(in the rows, 128 means zero)
Each path is a new rotation, seen through one point. The rows after it are directions, each followed by how far the rotation turns it, in degrees each step (0 if it stays put).
Each turn is a multiple of 5 degrees from 10 to 175, or 0.
Each row of a path follows its step; steps can be skipped.
Rotation 1:
step 0: [135 127 122 122 150 141 117 145 125 130 134 144 112 111 118 134 132 121
 131 129 130 125 115 128 117 126 140 131 123 131 125 129 130 128 130 135
 130 112 117 127 135 131 125]
step 1: [119 117 112 132 128 130 131 123 123 147 122 122 140 126 104 134 120 131
 115 131 128 119 133 130 128 128 135 114 146 112 133 134 133 132 129 122
 132 125 126 114 124 130 131]
step 2: [122 129 134 137 128 132 142 129 125 117 131 117 133 135 127 120 127 137
 128 121 116 141 128 131 127 113 108 134 145 136 140 131 122 134 129 110
 130 123 118 131 139 123 113]
step 3: [133 123 135 120 114 113 134 115 124 122 139 123 121 142 135 125 125 122
 118 128 127 124 118 105 130 140 124 139 116 136 134 134 122 122 112 129
 119 122 120 127 127 124 142]
step 4: [140 135 131 128 133 110 126 147 127 118 137 135 142 128 130 126 124 132
 136 134 122 115 135 142 137 122 132 138 113 117 126 114 126 128 122 138
 122 136 126 129 115 143 134]
step 5: [151 131 121 145 139 132 116 122 132 133 121 138 133 128 130 125 122 112
 126 119 135 142 129 132 124 124 138 129 137 122 119 125 134 126 124 144
 127 116 145 126 128 119 119]
step 6: [124 119 124 132 132 130 117 130 122 139 119 132 125 121 122 136 134 146
 131 128 128 135 134 118 149 142 115 116 137 118 127 133 117 131 148 135
 131 128 124 136 134 112 130]
step 7: [117 137 121 115 122 134 118 133 114 128 129 116 127 137 122 125 146 122
 134 132 144 135 116 126 129 123 128 138 131 126 129 131 120 122 131 106
 140 119 116 130 133 139 121]
step 9: [140 139 137 129 125 129 156 139 133 131 130 126 132 129 136 128 113 129
 139 141 126 108 133 130 134 126 129 129 139 125 125 122 136 126 114 120
 125 127 139 137 131 114 122]
step 10: [141 128 123 131 128 129 115 117 134 121 131 122 112 125 130 107 135 121
 126 134 112 122 135 114 129 113 121 128 120 127 121 119 131 143 135 135
 122 117 139 127 125 116 135]
step 13: [120 122 122 132 120 115 136 123 116 142 128 114 128 130 124 137 116 132
 123 117 122 144 146 128 133 122 139 130 140 135 131 137 122 140 116 128
 134 132 115 139 128 120 118]
Directions:
[130 131 123 130 129 129 129 126 132 126 127 128 131 129 127 125 128 133
 133 130 131 128 125 131 131 124 128 131 125 128 130 128 129 129 130 122
 131 126 130 130 126 130 129] => 140
[128 131 126 126 132 127 132 128 125 128 126 130 131 129 125 126 129 126
 129 125 124 129 127 134 126 133 125 125 127 124 128 130 133 127 125 128
 129 127 130 127 124 129 126] => 100
[131 132 132 130 126 125 126 129 129 129 128 126 127 127 128 123 124 127
 131 125 128 132 127 126 127 129 129 127 127 123 130 129 129 127 131 131
 122 129 129 131 128 132 131] => 55
[126 126 130 131 128 130 132 130 132 131 126 132 123 131 124 128 126 127
 128 127 128 127 128 128 129 128 133 132 125 124 128 125 126 128 125 131
 131 129 127 128 127 133 124] => 90
[133 127 129 131 127 129 132 129 133 133 127 128 128 130 130 132 130 127
 127 126 128 130 132 131 127 126 126 127 134 126 125 130 128 133 128 126
 127 128 128 130 128 128 132] => 95
Rotation 2:
step 0: [124 129 114 132 134 136 152 131 129 130 134 129 129 120 136 135 125 138
 139 113 145 121 127 132 138 123 116 114 120 135 134 128 129 139 128 139
 144 132 140 126 122 131 133]
step 1: [117 143 126 141 117 128 139 132 148 120 135 134 130 124 128 131 119 126
 137 128 130 124 128 130 137 124 146 124 122 121 117 118 132 140 147 124
 125 136 127 135 135 143 122]
step 2: [124 134 136 146 122 129 142 120 124 116 120 123 132 131 135 132 129 125
 113 125 134 121 123 130 129 133 124 138 141 119 129 121 128 118 128  99
 130 131 131 120 133 145 136]
step 3: [123 129 116 132 136 139 135 123 117 116 114 123 129 126 127 107 144 135
 124 130 136 126 121 144 126 122 129 124 112 122 123 136 116 138 119 123
 136 120 135 134 136 134 141]
step 4: [133 148 133 136 141 136 123 116 127 127 136 126 131 129 141 122 133 122
 129 135 127 134 133 126 121 114 139 118 117 126 130 118 129 133 140 133
 143 115 106 131 134 135 125]
step 5: [132 148 139 129 141 139 132 136 132 132 126 124 130 122 143 131 123 141
 119 117 124 117 139 123 135 123 112 124 138 118 126 125 121 122 141 118
 133 125 127 134 114 119 138]
step 6: [132 134 138 119 125 122 139 131 132 123 130 133 136 113 125 124 123 142
 129 118 145 119 129 125 145 136 120 130 107 119 132 133 128 149 126 133
 139 129 130 125 131 131 142]
step 7: [127 142 136 125 126 131 133 128 146 125 133 130 139 116 127 129 133 122
 148 132 132 132 119 122 131 130 134 123 129 122 140 126 130 126 135 115
 122 130 125 138 157 145 132]
step 8: [132 126 135 141 130 138 149 117 127 105 118 132 127 126 134 138 127 129
 122 135 129 122 133 133 129 118 111 119 144 125 142 126 119 122 126 123
 123 120 141 130 138 133 125]
step 10: [114 148 132 134 131 127 129 136 129 117 138 125 137 126 138 140 129 124
 126 115 142 129 129 123 119 118 147 118 129 138 113 121 123 125 142 126
 138 124 116 127 132 136 131]
step 12: [123 132 128 137 130 132 144 122 124 137 129 125 134 132 128 116 137 139
 138 125 139 121 140 141 133 127 126 135  99 121 139 120 133 140 124 122
 130 135 127 132 136 136 141]
Directions:
[130 128 126 125 125 130 127 128 133 124 132 128 121 127 129 128 126 126
 125 126 130 129 125 132 129 129 128 127 128 129 133 123 129 129 127 124
 127 129 131 129 129 128 128] => 55
[130 129 128 130 125 126 130 128 129 130 128 128 125 129 125 124 126 128
 129 126 129 127 126 127 125 124 127 127 119 128 129 135 130 131 127 128
 128 125 133 127 126 128 127] => 125
[125 129 128 128 130 127 128 129 127 133 129 121 131 129 132 128 129 123
 130 123 130 130 129 127 126 128 127 127 127 130 134 128 129 124 128 122
 125 130 127 126 127 129 128] => 140
[125 134 129 127 124 125 127 129 128 129 125 129 129 126 121 130 130 125
 126 122 130 126 126 125 131 131 130 133 128 125 127 126 127 127 127 127
 128 125 128 127 128 128 128] => 80
[127 128 127 129 128 131 127 124 126 132 128 128 127 127 126 129 134 127
 133 128 125 126 128 131 128 123 124 130 129 130 131 124 129 129 124 131
 128 123 129 131 132 129 127] => 85
Rotation 3:
step 0: [132 125 133 130 132 123 120 126 132 122 130 127 109 125 127 126 123 120
 140 119 140 134 141 126 133 136 139 134 139 136 128 117 124 124 109 122
 136 131 123 133 132 129 126]
step 1: [133 136 130 118 135 127 133 132 123 128 142 125 117 132 133 118 126 126
 126 135 135 137 133 124 138 137 133 113 135 135 120 136 127 120 114 134
 127 145 125 133 130 119 128]
step 2: [127 131 137 124 121 131 133 136 128 122 139 131 130 128 130 130 112 134
 127 134 115 127 135 126 134 132 120 119 125 137 115 143 113 126 135 122
 127 136 119 142 132 126 135]
step 3: [125 119 133 126 125 122 139 128 124 117 124 130 122 132 126 138 120 123
 134 130 116 127 139 141 125 127 137 132 129 140 125 120 113 130 133 110
 128 135 122 131 118 139 133]
step 5: [124 139 125 133 131 125 114 142 129 120 138 124 124 130 123 114 125 128
 126 136 133 135 130 129 142 137 134 126 133 141 133 139 117 111 128 133
 130 125 126 133 129 130 117]
step 6: [126 118 133 115 131 127 133 138 133 126 136 133 125 136 137 131 110 141
 117 132 124 127 125 131 131 138 137 128 130 134 131 134 113 115 131 128
 130 126 131 138 119 119 122]
step 7: [131 111 139 115 117 123 130 132 140 128 130 133 125 117 132 135 121 125
 132 124 123 125 146 123 128 132 136 125 137 132 122 122 126 124 126 114
 135 123 134 142 122 135 130]
step 8: [138 126 132 125 125 123 141 133 128 119 130 125 120 119 122 120 135 121
 137 123 140 141 144 136 143 135 135 119 139 138 129 126 132 131 123 122
 136 131 126 126 125 135 127]
step 9: [126 139 128 126 134 135 129 143 124 121 131 130 130 121 127 130 121 125
 131 120 137 140 132 135 144 144 132 121 124 135 117 141 115 127 123 132
 127 138 124 124 127 114 128]
step 10: [123 122 131 123 127 123 120 133 128 123 132 130 124 141 129 130 112 125
 134 122 125 131 135 118 127 126 137 134 123 137 118 140 102 125 129 124
 125 129 117 134 129 122 133]
step 12: [129 133 134 133 132 130 126 137 125 120 131 121 125 114 128 129 132 120
 128 141 128 120 140 128 138 136 129 112 134 145 130 122 132 120 120 126
 128 142 126 143 128 136 124]
Directions:
[131 128 132 126 130 128 129 127 128 129 130 129 125 128 128 129 124 130
 129 128 128 124 126 125 127 130 124 129 134 130 131 127 134 123 125 129
 131 128 131 132 128 126 127] => 60
[124 124 126 130 131 131 130 135 129 121 126 127 128 126 130 126 123 130
 126 129 126 127 127 127 128 129 123 132 125 128 129 131 130 129 127 127
 130 129 126 126 127 125 128] => 100
[130 132 129 128 126 126 124 132 129 129 131 125 126 131 132 125 128 123
 126 125 128 130 124 130 126 131 128 132 129 131 123 128 130 128 130 131
 129 129 129 125 129 124 127] => 85
[129 130 131 128 129 126 127 131 131 131 126 129 124 129 126 130 124 129
 129 127 125 124 131 126 124 128 131 130 130 121 130 128 124 132 129 130
 130 131 127 125 124 130 128] => 100
[128 123 129 125 128 123 129 126 125 128 129 129 127 126 129 130 123 127
 129 127 125 122 126 129 129 128 127 130 128 129 123 126 124 129 128 129
 125 121 129 125 131 130 127] => 95
[121 127 129 129 131 131 123 129 128 129 130 127 126 131 125 128 129 132
 132 128 129 128 126 129 129 124 132 129 132 129 126 130 128 132 124 127
 125 125 130 128 128 125 125] => 70
Rotation 4:
step 1: [137 128 131 144 128 132 117 116 139 122 131 142 128 119 124 127 132 124
 119 130 120 141 146 112 124 120 132 129 133 130 129 126 124 131 127 133
 114 122 125 128 120 140 118]
step 2: [136 131 136 124 125 130 133 128 127 120 139 127 133 132 129 133 138 142
 132 120 126 137 126 122 114 113 121 127 124 138 126 121 124 116 110 132
 117 128 136 134 120 109 125]
step 3: [139 127 129 119 120 126 145 131 137 146 142 122 126 123 117 136 146 136
 125 123 130 134 132 137 139 126 132 129 129 127 120 125 128 126 132 131
 127 123 133 117 119 138 116]
step 5: [120 113 146 131 129 135 127 126 127 136 127 121 137 124 125 132 118 133
 127 127 146 119 134 140 127 124 121 136 125 135 124 123 121 127 110 144
 127 123 129 133 133 123 116]
step 6: [131 123 137 133 132 123 137 125 139 131 138 137 128 125 124 122 128 131
 125 117 130 125 150 121 136 128 141 138 122 135 139 124 133 141 131 138
 132 111 131 120 126 129 141]
step 7: [132 131 126 126 117 144 129 134 114 117 135 123 114 127 132 120 119 143
 128 122 141 131 123 121 119 129 133 122 138 131 125 119 129 133 118 139
 124 118 133 129 116 127 142]
step 9: [128 133 135 144 131 134 115 121 136 134 136 139 128 122 125 130 127 132
 125 135 121 140 141 112 120 137 130 121 135 127 126 133 127 138 131 135
 104 123 130 122 128 134 125]
step 10: [133 118 145 128 120 129 131 132 137 119 129 135 127 135 127 140 127 147
 131 120 118 136 121 123 116 117 123 123 132 136 127 125 120 126 108 130
 123 129 133 135 129 116 121]
step 11: [133 122 120 128 116 131 147 134 135 141 132 129 127 119 122 130 142 136
 126 119 121 138 145 127 140 125 137 135 134 134 128 123 120 119 128 126
 126 127 130 117 122 132 115]
step 12: [140 140 126 131 126 132 123 130 124 111 142 119 138 123 117 131 131 129
 118 135 142 135 138 123 122 127 134 109 128 127 136 124 122 123 116 126
 126 121 124 119 121 130 120]
step 13: [134 118 142 131 124 132 130 128 125 134 130 123 143 124 127 132 128 127
 127 130 145 127 124 137 128 120 119 139 110 133 121 123 126 123 118 142
 120 119 141 131 127 130 111]
Directions:
[131 130 125 130 129 128 130 130 127 133 129 127 129 130 126 130 130 128
 126 127 124 127 133 130 124 129 130 135 128 126 126 127 128 128 129 129
 131 126 127 128 135 132 128] => 135
[130 130 127 130 129 128 133 129 124 125 130 127 127 122 126 131 130 130
 132 127 131 123 127 125 127 129 128 127 126 123 124 127 130 125 131 124
 127 127 129 127 127 128 128] => 80
[130 131 129 126 129 127 125 124 126 130 133 127 126 129 130 128 134 126
 130 129 126 131 123 130 127 126 126 128 127 129 124 127 132 130 131 131
 124 127 126 131 126 128 130] => 60
[124 127 124 133 129 128 131 129 125 131 129 128 127 128 131 129 132 125
 125 128 130 132 129 123 127 131 130 129 127 131 133 131 132 127 128 126
 125 126 129 131 127 126 128] => 145
[131 128 127 128 124 127 131 129 131 127 129 129 131 130 128 126 129 128
 125 129 124 129 129 126 124 123 127 125 130 129 127 129 128 125 131 124
 123 132 127 128 129 127 121] => 40
[130 132 125 125 122 127 129 129 125 131 127 124 126 132 126 127 129 130
 129 133 127 128 129 129 131 129 130 125 128 126 133 125 130 126 126 129
 127 131 131 126 125 130 130] => 85
[129 128 128 132 126 128 126 132 123 125 126 129 128 133 128 127 129 129
 125 127 129 130 127 127 127 127 119 127 130 124 125 128 129 127 124 129
 130 126 127 128 129 125 131] => 135
Rotation 5:
step 0: [122 132 124 125 133 134 136 118 132 135 135 119 137 122 136 116 144 145
 127 121 134 143 127 138 118 137 121 125 139 122 109 122 136 120 135 123
 123 134 118 131 123 127 129]
step 1: [128 129 130 144 118 139 142 128 129 137 117 130 133 132 132 124 131 139
 119 138 124 121 119 142 125 117 121 136 128 134 122 118 136 141 130 127
 129 144 116 134 140 127 125]
step 2: [134 139 119 125 141 130 134 130 120 118 137 115 139 135 136 131 133 143
 127 135 129 134 136 132 137 124 126 126 134 133 120 113 135 133 142 137
 125 135 110 123 124 135 117]
step 3: [131 136 132 135 134 134 135 124 122 143 115 115 135 121 140 117 143 139
 135 130 132 122 136 136 123 130 133 128 127 129 113 122 116 128 113 120
 130 139 116 136 128 134 126]
step 4: [122 119 122 135 117 147 139 130 133 124 145 125 138 132 138 123 133 132
 127 135 129 136 129 133 122 125 125 132 128 129 115 120 136 125 122 144
 121 144 110 126 132 121 124]
step 7: [121 139 118 139 129 128 142 127 130 131 123 114 138 123 141 125 132 135
 120 121 144 144 122 134 121 127 127 124 133 128 118 121 122 123 137 132
 121 141 109 130 124 129 123]
step 9: [131 137 133 133 134 138 138 123 126 125 133 119 127 134 138 125 133 136
 126 151 137 125 131 127 134 113 128 122 128 124 118 118 132 138 132 135
 126 135 107 127 122 121 113]
step 10: [137 136 115 131 137 132 132 130 135 133 136 108 140 130 133 118 131 141
 132 122 135 129 139 146 123 133 131 130 128 134 120 117 123 128 114 122
 132 139 116 131 134 138 131]
step 11: [121 122 130 139 120 146 140 129 118 126 118 121 125 133 144 125 140 126
 131 134 124 131 127 141 114 132 119 126 133 130 111 125 134 121 127 139
 120 135 111 126 131 124 126]
step 12: [133 124 114 135 135 133 129 112 133 134 136 125 139 122 129 126 140 148
 119 135 144 133 122 137 122 121 118 131 130 124 118 113 139 139 135 130
 125 133 122 125 126 130 125]
step 13: [131 141 138 126 128 131 141 129 127 130 123 119 127 139 138 117 129 145
 131 131 118 122 127 143 133 125 126 126 141 129 122 118 133 134 133 118
 126 145 111 138 139 132 130]
Directions:
[126 121 123 124 123 131 125 128 125 130 127 131 131 126 131 124 128 126
 127 126 131 127 126 126 128 128 128 126 128 128 124 127 124 126 130 128
 126 127 126 132 125 129 130] => 95
[128 131 128 129 130 133 127 129 131 134 124 129 126 125 127 129 128 128
 126 126 132 127 127 128 130 132 130 124 126 124 129 129 131 126 130 129
 129 125 125 125 126 129 123] => 160
[131 131 131 124 129 128 127 129 127 130 125 129 130 131 128 128 130 132
 126 124 122 127 128 129 126 132 129 125 131 130 125 130 128 126 126 124
 128 126 127 125 125 125 133] => 140
[130 127 126 132 126 128 126 126 130 124 128 127 131 126 126 129 125 128
 129 127 128 125 125 123 127 126 130 123 132 133 127 130 131 130 127 130
 127 131 126 124 124 125 124] => 145
Rotation 6:
step 0: [128 138 123 115 125 121 138 131 114 111 121 133 130 133 125 135 140 128
 134 135 126 118 117 132 142 128 130 144 133 122 115 128 128 124 136 128
 133 133 128 116 115 129 129]
step 1: [129 137 120 122 132 128 134 111 133 119 122 124 132 143 125 134 143 132
 129 122 134 123 128 139 147 117 135 136 131 133 116 126 127 117 133 133
 131 127 123 117 135 132 119]
step 2: [124 134 122 131 126 125 130 116 128 114 122 122 122 138 129 125 134 142
 133 117 145 129 112 139 135 126 124 120 129 121 124 129 136 131 125 140
 140 123 118 115 137 136 130]
step 3: [130 124 118 119 119 118 127 122 136 116 118 121 127 137 114 117 136 132
 137 126 145 134 110 131 136 126 112 124 120 120 138 127 124 126 130 129
 127 127 129 133 129 135 135]
step 4: [128 128 115 119 126 125 134 135 129 122 119 126 124 127 116 130 140 125
 122 133 140 119  98 137 136 135 126 127 128 129 123 130 133 129 129 132
 115 126 133 140 119 132 131]
step 5: [137 130 124 114 124 133 138 127 129 117 128 127 118 134 123 132 137 125
 119 122 139 111 124 130 149 137 134 135 124 128 133 137 135 125 125 128
 122 133 135 125 116 137 117]
step 7: [125 122 117 125 120 120 127 127 125 110 118 138 133 138 124 131 135 128
 129 118 146 129 131 133 137 116 117 126 128 122 118 133 131 110 132 130
 132 130 119 115 122 124 128]
step 8: [130 127 111 130 109 128 128 124 128 116 117 125 134 129 116 131 133 130
 133 115 145 128 118 143 132 128 126 135 140 138 125 127 136 121 133 135
 132 125 120 132 138 127 133]
step 9: [142 132 121 128 118 136 127 128 132 114 121 115 123 125 119 122 125 130
 116 124 146 116 111 130 138 135 115 134 125 128 129 125 126 129 140 133
 134 119 125 125 133 132 125]
step 11: [128 122 121 117 131 122 135 133 124 116 137 124 121 129 128 134 132 136
 135 127 152 111 122 123 132 124 123 130 131 120 121 122 137 121 124 129
 123 132 129 131 108 126 119]
step 12: [134 128 124 122 127 119 127 130 128 120 130 134 132 136 112 145 128 134
 137 121 143 123 129 132 143 128 136 133 139 120 126 130 142 117 141 131
 137 133 140 130 122 125 119]
Directions:
[128 130 128 127 131 131 130 129 127 127 131 121 127 127 128 125 130 129
 125 129 124 126 129 127 128 127 128 130 125 133 125 127 132 127 128 125
 126 129 129 120 130 131 126] => 80
